Turns, then the turns between two rows, first turn first; the first pair answered
Kude:
[-3.16  0.48 -0.91 -3.18 -0.05  2.10 -1.42  1.20 -1.45 -1.72 -1.10 -1.40
  2.69  1.06 -1.01  0.26  1.59  2.01  0.77 -0.55] => [-2.95 -0.06  0.40 -1.54 -1.28  3.46 -0.87  0.09 -0.51 -3.06  0.02 -1.28
  1.95 -0.01 -2.55 -0.26  0.62  1.71  1.33 -0.22]
[ 6.47 -0.07  3.11  2.15  2.64  0.72 -1.10 -2.05  2.22  0.82  1.24 -1.59
  0.91  2.02  0.49 -0.20 -1.89  0.31 -1.15 -0.20] => [ 4.82  1.19 -1.03 -1.11  4.01 -1.56 -0.04  0.45  0.98  2.27  0.31 -2.41
 -0.18  3.78  3.57 -1.20  1.47 -1.00 -1.66 -1.31]
[-1.26  0.05 -0.74 -1.02  0.35 -0.48  0.33 -0.36 -0.08 -0.60  2.28 -1.58
 -0.68  0.36  0.06 -1.01  0.27 -0.09  0.93 -0.42] => [-0.69 -0.34  1.57  1.11 -0.08  0.22 -0.98 -0.84 -0.95 -0.17  0.96 -0.85
  1.62 -0.18 -1.00  0.36 -1.05  0.83  1.28  0.17]
sulu:
[ 2.26  1.60  0.95  0.49  0.89  0.35 -1.25 -0.83  0.98 -0.50  1.07 -1.96
 -0.47  0.26 -0.24 -0.98  0.89 -0.65 -0.11  1.13] => [ 1.91  0.50  2.15  1.95  0.45  0.26 -0.93 -0.26  0.69  0.30  0.22 -0.63
  0.83 -0.48 -0.85 -0.10 -0.38  0.02  0.26  0.58]
[ 0.88  1.72 -1.43 -0.84  1.73 -1.09 -0.09  1.76 -1.36  1.05 -1.23  0.25
  0.74  1.30  0.95 -0.07  1.25 -0.45 -0.52 -0.67] => [-0.06  0.47  1.02  1.27  2.25 -2.35  0.87  0.34 -0.04 -0.40  1.24 -0.57
 -2.67 -0.36  0.64  0.41  0.09 -1.26 -0.12  0.31]
[-1.12 -0.61  0.93  3.90  0.38  0.00  1.65  0.33  0.85  0.72 -0.14  0.09
  2.12 -1.14  0.42  2.21 -2.33 -2.35  1.07 -0.11] => [-0.44  0.75 -2.42  1.03 -0.23  1.72  0.77  1.15  0.66  1.19 -1.59  0.07
  3.05  0.69  1.00 -0.23  1.13 -2.65  0.26 -0.40]
[-1.97 -1.25 -0.59 -0.59 -1.99  0.14 -0.03  1.18 -1.73 -0.74 -0.83  2.82
  1.09  0.90  0.39  1.46 -1.84  1.18 -0.39 -0.38] => [-1.41  0.78 -3.58 -2.68 -0.94  0.41  0.50  0.88 -0.85 -1.47  0.60  1.11
 -1.18  0.44  0.83 -0.87  1.41 -0.56 -0.78 -0.65]
kunef:
[-0.83  0.63 -0.19 -1.41  3.27 -3.46  1.40 -0.68  0.01 -0.11  1.97 -2.85
 -4.93 -1.83  1.48 -0.90  0.77 -2.61  0.40  0.07] => [-1.49  0.72 -2.61 -2.46  2.40 -3.04  1.39  0.79 -1.15  0.51  0.36 -1.65
 -4.21 -0.34  2.41 -0.58  1.81 -2.31  0.18 -0.81]
[-1.60 -1.03 -4.79 -3.89 -1.27 -0.03  0.63  3.61 -2.22  0.64 -3.59  2.33
  3.34  1.28  2.24  0.60  0.82  2.07  0.12 -1.24] => [ 6.33  2.38  0.92 -0.73  1.58  0.86 -1.41  0.18  0.35  2.98 -3.39 -0.85
  4.79  1.11 -0.54 -1.05  0.51  1.00 -0.07  1.40]
[ 3.09 -1.09  3.47  4.08 -0.89 -0.24 -1.38 -1.42  0.87 -0.77  2.75  0.98
 -0.55 -3.42 -2.81 -0.52 -2.88  1.97  2.02  2.79] => [-3.25 -3.65 -1.45  1.33 -2.81 -1.29  0.05  1.60 -1.86 -2.30  2.22  4.00
 -1.82 -2.04 -0.52  0.87 -2.76  2.21  1.93  0.57]
Now pairs of rows:
Each pair is 2 to 3 turns apart.
[-1.39 -1.56  0.29  0.68  0.58 -1.74  0.88  0.92 -1.42  0.30 -1.25  1.87
 -0.58 -0.68  0.48  1.72 -0.88  0.52 -0.91 -1.77] => [ 2.18  0.07  2.08  1.30  1.17 -1.03 -0.28 -0.21 -0.46  1.95 -1.83  0.26
  0.85 -0.18 -1.03  0.40 -0.67  0.04 -0.88  0.07] => kunef, kunef
[ 2.00  1.56 -2.72  0.98 -1.24  0.48 -2.24  0.06  0.93  0.85 -1.87  1.20
  2.68  2.11  0.74 -3.43  2.00 -1.54  2.05 -0.44] => [ 0.52  0.75 -1.46  2.44 -2.63  2.00 -0.69 -2.29  3.29 -2.27  1.39  1.06
 -1.12 -0.23 -1.09 -3.73  0.35 -2.22  2.59  0.44] => Kude, kunef
[-3.77 -3.08 -1.20  0.57  0.56 -5.04  2.83  1.12 -1.04  1.07  0.42  1.63
  4.93  0.48 -0.11  3.71 -0.19  1.67 -2.68 -3.65] => [-0.20 -2.10  3.41  2.73  3.35 -5.78  2.15 -1.62  1.38  0.91  2.63 -1.74
  2.28 -1.70 -0.79  2.69 -1.64 -0.21 -1.83 -1.93] => kunef, sulu, sulu
[ 1.97 -1.21  3.72  2.76 -2.67  0.04 -1.60 -0.57 -0.15  0.19  0.40 -0.43
  3.44 -2.22 -1.21  0.92 -2.34 -0.31  0.22  0.26] => [ 2.12  0.84  2.26  0.99 -1.70  0.30 -0.74 -1.86  1.47 -1.62  3.03 -3.13
 -1.05 -3.12 -0.29 -1.57  0.73 -2.30  0.65  0.51] => sulu, sulu
[ 3.16  1.83  3.75  2.01  1.03  0.88  0.29 -1.10  1.06  0.16  2.17 -1.47
  0.09 -1.92 -1.93 -1.74 -0.95 -0.09  0.93  1.89] => [-2.39 -0.96 -0.80 -0.78 -1.84  2.01  0.60  2.47 -1.99  0.49 -0.52  3.56
  2.90  0.97 -0.47  0.90 -1.60  2.24 -0.52 -0.98] => kunef, sulu
[-2.88 -2.05 -0.13  0.33  0.49 -1.35  1.60 -0.09  0.30 -1.99  2.58 -0.11
 -2.70 -1.31  0.28  1.26 -1.14 -0.67  0.86 -0.69] => [ 2.35 -0.19  0.23  0.33  0.00  0.17 -1.52  0.73 -0.98  1.52 -3.06  1.31
  4.14  1.26 -0.45  1.20 -1.13  1.34 -0.50 -0.72] => sulu, kunef
[ 3.81  2.75 -0.98 -1.35  0.43  2.42 -0.78 -0.38  1.65 -0.54  0.30 -1.22
  0.29  0.54 -1.11 -0.55  2.82 -1.34  0.90  1.22] => [-2.67 -2.31 -0.14 -0.92 -1.14  0.65  1.58  0.39 -0.50 -2.90  2.19  1.67
 -2.97 -1.61 -0.79  2.58 -0.79 -0.06  1.47  0.05] => sulu, kunef
[ 1.37  1.60 -2.14 -1.78 -0.11  2.47 -2.86  0.22  1.14  1.09 -0.11 -2.15
  0.90  0.95 -0.85 -2.99  2.57 -1.13 -1.00  1.07] => [ 0.99 -0.93  1.18  1.41 -0.52  2.01 -3.25  0.40  0.18  1.76 -2.06  0.36
  3.88  0.53 -1.87  0.03 -1.64  0.57 -0.95  0.03] => sulu, sulu
[-0.55 -0.26  1.64  1.51 -0.07 -0.31  0.83 -0.68  0.07 -0.47  0.81 -0.18
 -1.87 -0.85  0.28  0.64 -1.07 -0.52  0.68  0.06] => [ 1.25  0.54  1.43  1.97 -0.33  0.96 -0.20 -0.34 -0.27  1.03 -1.24  0.56
  1.19  0.03 -0.34  0.93 -1.27  0.59 -0.06 -0.08] => sulu, kunef
[ 0.07 -0.39  2.92  0.83  1.54  0.67  0.69 -1.63  2.67 -3.34  2.71  0.51
 -1.16 -1.36  0.86  0.38  0.89 -0.88  1.69 -0.14] => [ 2.27  0.38  2.36  0.73  0.48  2.60 -0.64 -1.52  2.14 -2.33  0.18  0.89
  3.19 -0.12  0.24 -0.28  1.65 -0.21  0.27  0.27] => sulu, sulu, Kude
[-0.64  0.78 -2.81 -2.04 -0.62 -1.05  0.60 -0.06 -1.21 -0.46 -0.83  0.41
 -0.44  0.80  1.36 -0.09  2.55  1.64 -1.25 -1.46] => [ 3.23  2.22 -0.99 -0.06  0.27 -0.05  0.13 -2.56  0.63 -0.61  0.45 -1.90
 -0.86 -0.32 -0.58 -1.31  2.15  0.15 -0.70  0.36] => kunef, Kude
[ 3.98  1.61  2.04  0.83  2.21 -1.92  0.49 -1.30 -0.53  0.55 -0.11 -3.37
 -0.25  0.38 -1.76 -0.87  1.49 -1.47  0.91 -0.43] => [ 1.81  1.31 -1.92 -2.38  0.29 -2.23  0.47  1.24 -2.51  1.38 -2.28 -1.78
  1.18  2.64 -0.64 -0.97  3.04 -0.54 -0.09 -2.46] => kunef, kunef, kunef
[ 0.72 -0.05  4.07  2.74  0.43  0.61 -0.75 -1.31  1.56  0.64 -1.19  0.96
  0.03 -0.84 -1.87  0.56 -1.83  0.26  0.25  1.33] => [-2.61  0.17 -2.12 -1.55 -1.62  0.64 -0.78  1.66 -0.17  0.03 -3.29  2.52
  0.32  1.88 -0.13 -0.36  1.62 -0.07 -1.74 -0.46] => kunef, sulu
[ 1.51  1.94 -3.27 -1.98 -0.06  0.35 -0.88  1.37 -0.71  1.74 -1.61  0.21
  1.69  2.17 -0.28 -1.65  2.92 -0.37 -0.53  0.36] => [-3.40 -1.27 -3.04 -1.79  0.05 -2.06  1.48  0.70 -0.87 -1.34  2.18  0.13
 -2.98 -0.38  0.72 -0.85  1.38 -1.13  0.37 -0.52] => sulu, kunef
[ 2.00 -0.20  3.50  2.33  0.22 -0.40  0.38 -2.42  0.91 -1.19  1.08  0.20
 -1.61 -2.46 -1.09  0.75 -2.24 -0.42  0.02  1.03] => [-2.59 -0.84 -2.59 -1.20 -2.29 -0.46  0.64  1.23 -1.39 -1.32 -1.58  3.22
 -0.19 -0.20  1.22  0.67 -0.25  0.90 -1.12 -1.62] => kunef, sulu
[ 3.11  0.86  0.54 -0.41  0.06  0.80 -1.95  0.98 -0.53  1.98 -1.49 -0.67
  3.34  1.44 -0.24 -0.84  0.46 -1.21 -1.23  1.58] => [ 2.35  2.07  0.57 -0.88  2.34 -0.87 -0.52  0.38  0.26  0.94  0.41 -2.71
 -0.72  0.01  0.58 -1.84  1.66 -3.25 -0.61  1.75] => sulu, Kude, Kude
